Named turns come first, each shown by rows before and after it. Which turns, in which order, take the first row of each pair that follows to the second? Write the first one first, as in the answered first pair.
vufa (before |-> after):
+5.59  +3.70  +2.90  -3.03  -1.64  -1.49  +3.77  +4.04 |-> +6.37  +0.72  +4.68  -3.83  -2.58  +1.55  +2.53  -0.54
-3.31  -2.70  -0.27  +2.30  +0.63  -1.83  -0.51  -2.62 |-> -3.55  -1.27  -0.91  +2.94  +1.10  -3.01  +0.11  -0.42
+3.29  +3.15  +1.14  -1.39  -0.22  +1.13  +1.28  +3.09 |-> +3.84  +1.20  +2.37  -2.09  -0.92  +3.16  +0.47  -0.18
-0.46  +3.49  -0.62  +0.21  +0.34  -4.99  -1.58  -0.53 |-> +1.41  +0.66  +3.57  +2.18  +0.90  -2.57  -2.39  +2.19
roga (before |-> after):
-1.10  +0.39  -1.27  -1.37  -0.46  -0.97  +0.57  -2.94 |-> -0.94  -1.38  +2.52  +1.29  +0.48  -0.88  -0.62  +1.34
-1.27  -1.13  +1.75  +0.21  -0.04  -2.34  -0.22  -1.90 |-> -1.04  +0.04  -0.27  +1.67  +1.17  +1.22  -2.38  +2.07
+4.96  -0.85  +2.37  -1.29  -1.23  +1.78  +3.67  -0.17 |-> +4.97  -0.25  +1.38  -0.60  -0.78  +3.49  +2.55  +1.57
+2.77  -1.14  +2.40  +0.68  -1.00  +1.07  +3.44  -0.29 |-> +2.63  +0.03  +0.24  +0.92  -0.40  +3.62  +2.61  +1.16
lovop (before |-> after):
+2.79  +1.02  +1.74  -2.60  +1.03  +2.61  -1.20  -0.20 |-> -0.64  -2.75  +2.50  +2.19  +1.62  +0.02  -0.24  +2.19
-0.84  +1.74  -3.55  -2.25  -0.13  +0.91  -4.03  -2.48 |-> -1.46  +1.17  +1.21  -0.47  +1.38  -4.21  -4.47  +1.32
+1.36  +1.67  +2.79  -3.33  +0.08  +1.97  -3.54  -4.21 |-> -3.08  -2.98  +4.30  +2.59  +0.98  -1.73  -2.79  -0.33
-0.07  +1.94  +0.78  -1.60  +0.14  +1.26  -3.81  +2.51 |-> -2.52  -0.28  -0.43  +1.12  -0.17  +0.99  -3.35  +3.04
dadi (before |-> after):
+1.96  -0.10  +0.90  -0.68  +0.33  +0.82  -1.79  +0.30 |-> +1.30  -0.34  +1.18  +0.18  +0.28  -0.31  -1.17  +1.74
-0.54  -5.48  +2.86  +2.54  -0.84  +0.85  +1.77  -2.19 |-> -0.70  -5.50  +3.06  +2.27  -0.47  +1.43  +0.60  -2.67
-1.01  -2.45  +1.47  -0.33  -1.49  -2.10  +2.38  -4.54 |-> -1.16  -2.24  +2.47  -0.97  -0.67  -0.83  -0.83  -5.29
-2.81  -0.90  +0.00  +1.36  -0.24  -4.46  +0.41  +0.26 |-> -2.04  -1.20  -1.50  +0.39  -1.35  -3.04  +2.24  -1.94
Then:
Between the rows of a pair lie 2 to 4 turns.
-1.37  +1.67  -2.99  -0.09  +0.36  +2.37  -2.91  -0.72 |-> -0.92  +1.61  -2.85  +1.38  -0.40  -1.61  +2.47  +2.31 -> roga, vufa, roga, dadi
+1.37  +0.17  +1.31  +0.65  +1.25  -0.87  +0.88  +2.23 |-> +0.09  +0.01  -0.18  -1.44  +0.62  -0.73  -0.26  -2.88 -> vufa, dadi, vufa
-1.65  -4.65  +2.23  +4.43  +0.54  +0.42  +1.47  +2.73 |-> -0.34  +2.88  -2.65  -3.27  +1.10  +3.39  -4.03  -2.59 -> lovop, dadi, vufa
+0.33  +2.27  -0.31  -3.26  -2.56  -3.84  +1.29  -1.87 |-> -1.39  +2.31  -0.54  +0.78  -0.76  -3.60  -0.67  +4.56 -> roga, roga, lovop
-2.61  -1.28  -1.37  +1.39  -0.65  -2.04  +2.83  +2.03 |-> +0.12  +2.05  -1.63  -3.78  -0.24  +1.96  -1.77  -1.28 -> lovop, dadi
+0.51  -2.24  +1.37  -0.41  -1.29  +0.56  +2.48  -2.25 |-> +0.87  -1.50  +3.18  -1.50  -0.50  +0.63  +0.24  -2.32 -> lovop, dadi
-1.02  +1.28  -1.65  +1.72  -0.38  -0.77  +0.57  +2.63 |-> -0.70  +1.62  -2.32  -0.47  -1.30  -1.55  +1.82  -0.58 -> roga, lovop, lovop, lovop
-2.78  +2.14  -0.95  -0.82  +0.68  -6.87  +1.26  -1.33 |-> -1.06  +0.52  -6.25  +2.07  -0.76  +2.56  +3.72  -0.11 -> dadi, vufa, lovop
+0.45  +0.42  +0.62  -3.04  +1.18  +2.03  -2.37  -1.35 |-> -0.86  +2.04  -1.14  -3.09  +1.46  +0.37  -2.26  -0.79 -> dadi, roga
+1.67  +2.41  -0.10  -2.78  -0.09  -1.01  +2.53  -0.23 |-> +2.44  +1.47  +0.91  -1.12  +0.17  +0.96  +2.61  +2.25 -> roga, dadi, roga
+0.07  -1.32  +1.44  +1.23  -0.36  -0.69  +1.34  +1.85 |-> -0.53  -1.74  -0.29  +1.53  -0.74  +0.90  +1.92  +0.83 -> lovop, lovop, lovop
+1.76  -2.09  +0.22  +1.19  -0.33  +3.03  +1.71  -0.04 |-> +2.18  +1.04  +2.20  -1.64  +0.47  -2.50  +1.29  +0.22 -> vufa, lovop
+0.00  +2.07  +2.08  -3.40  -0.09  -1.49  -1.62  -1.57 |-> +0.48  +2.67  -1.57  -1.76  -0.68  -0.81  +3.51  +1.41 -> dadi, roga, dadi, dadi
+0.84  +0.56  +2.85  -2.70  +1.96  +0.45  -5.63  -0.28 |-> -0.06  +0.93  +0.45  +0.18  +0.60  -5.11  +3.03  +3.57 -> roga, dadi, dadi
-0.78  -0.43  -0.96  -0.29  -2.50  -0.50  +2.15  -1.56 |-> -1.54  -0.17  +1.08  -1.09  -1.52  -1.79  -1.19  -1.91 -> dadi, roga, vufa, lovop
+0.66  -0.56  -0.87  +0.33  +1.51  -2.05  -3.64  +1.93 |-> +2.12  +0.48  -0.23  -1.43  +1.21  -3.19  -2.65  +1.21 -> lovop, lovop, roga, vufa
-2.11  -1.38  -0.85  +0.37  -0.29  +1.20  -3.81  -5.10 |-> +0.05  +1.13  +1.96  +0.05  +1.36  +1.05  -6.29  +0.27 -> lovop, roga
-0.58  +2.66  -3.05  -1.10  +0.38  +0.85  +0.03  -0.14 |-> -0.02  -0.14  +1.42  -1.33  -0.56  -2.47  +1.86  -2.37 -> roga, dadi
-0.06  +1.34  -0.15  -1.52  +1.50  -0.62  -2.82  -0.35 |-> +0.30  -2.46  +0.21  +1.07  +0.30  +2.24  -0.36  -0.31 -> vufa, dadi, vufa, lovop
+1.59  +0.20  +2.32  -3.03  +0.82  -1.46  +0.17  -3.34 |-> -0.81  -1.34  -2.04  -0.54  +0.15  +1.52  +1.00  -4.28 -> roga, lovop, roga
-2.25  +1.43  -0.30  -0.58  -0.35  -5.74  +2.25  -0.08 |-> -2.54  +1.34  -3.40  -2.21  -0.73  +0.03  -0.96  -4.56 -> lovop, dadi
-1.49  -2.76  +0.96  +2.23  -0.45  -1.93  +1.76  +0.68 |-> +0.40  +2.27  -2.81  -0.77  -0.45  -0.20  +2.49  +1.49 -> lovop, vufa
-2.66  -0.97  -0.42  +2.89  +0.38  -2.04  +0.45  +1.78 |-> +0.55  -1.11  +4.21  +0.40  +0.71  -1.42  -1.28  +0.63 -> vufa, lovop, lovop
-0.11  +1.52  -1.57  +0.50  +2.24  +3.46  -4.11  +2.38 |-> +0.52  +1.16  +1.29  +0.76  +1.18  -3.95  +2.21  +3.98 -> roga, vufa, dadi, roga
-0.96  +2.73  -5.20  +0.21  +0.37  -0.66  +1.21  +4.47 |-> -1.37  +0.86  -4.00  -1.67  -1.42  -4.01  +4.07  -1.37 -> roga, lovop
-1.08  -1.43  +2.81  -1.97  +1.18  -1.09  -3.23  -0.54 |-> -3.13  -0.59  -1.77  +0.08  +1.50  +0.70  -2.94  +1.47 -> vufa, roga, lovop, vufa
-0.66  +1.59  +0.97  +0.87  +0.85  -3.03  +0.35  +2.52 |-> +0.31  +0.66  +0.01  -1.24  -0.68  -2.24  +2.51  -2.04 -> roga, dadi, roga, dadi
+2.35  -3.40  +1.68  +2.59  +0.62  +5.52  -0.23  +1.59 |-> -0.08  -2.24  -2.64  -0.56  -0.78  +4.19  +0.03  -5.54 -> dadi, vufa
+3.11  +5.63  -1.10  -3.34  +1.57  +2.23  -3.14  +2.05 |-> +0.98  +5.49  -3.88  -0.94  +0.61  -2.29  +2.39  +3.94 -> roga, lovop, lovop, vufa
+2.44  -6.52  +2.95  +3.32  -3.03  +2.75  +6.90  -0.37 |-> -0.36  -2.92  -0.64  -2.50  -1.95  +4.62  -2.50  -9.24 -> vufa, dadi
+4.94  +1.00  +0.58  -3.58  -1.30  +3.41  +0.74  -2.03 |-> -1.37  -3.83  +2.27  +4.00  +0.72  +0.80  -2.86  +3.03 -> dadi, lovop
-1.23  +0.65  -0.56  +2.57  +0.55  -3.32  +2.91  +1.81 |-> -1.10  +1.35  +0.68  -0.25  +1.51  +1.13  -4.65  -2.23 -> dadi, dadi, dadi
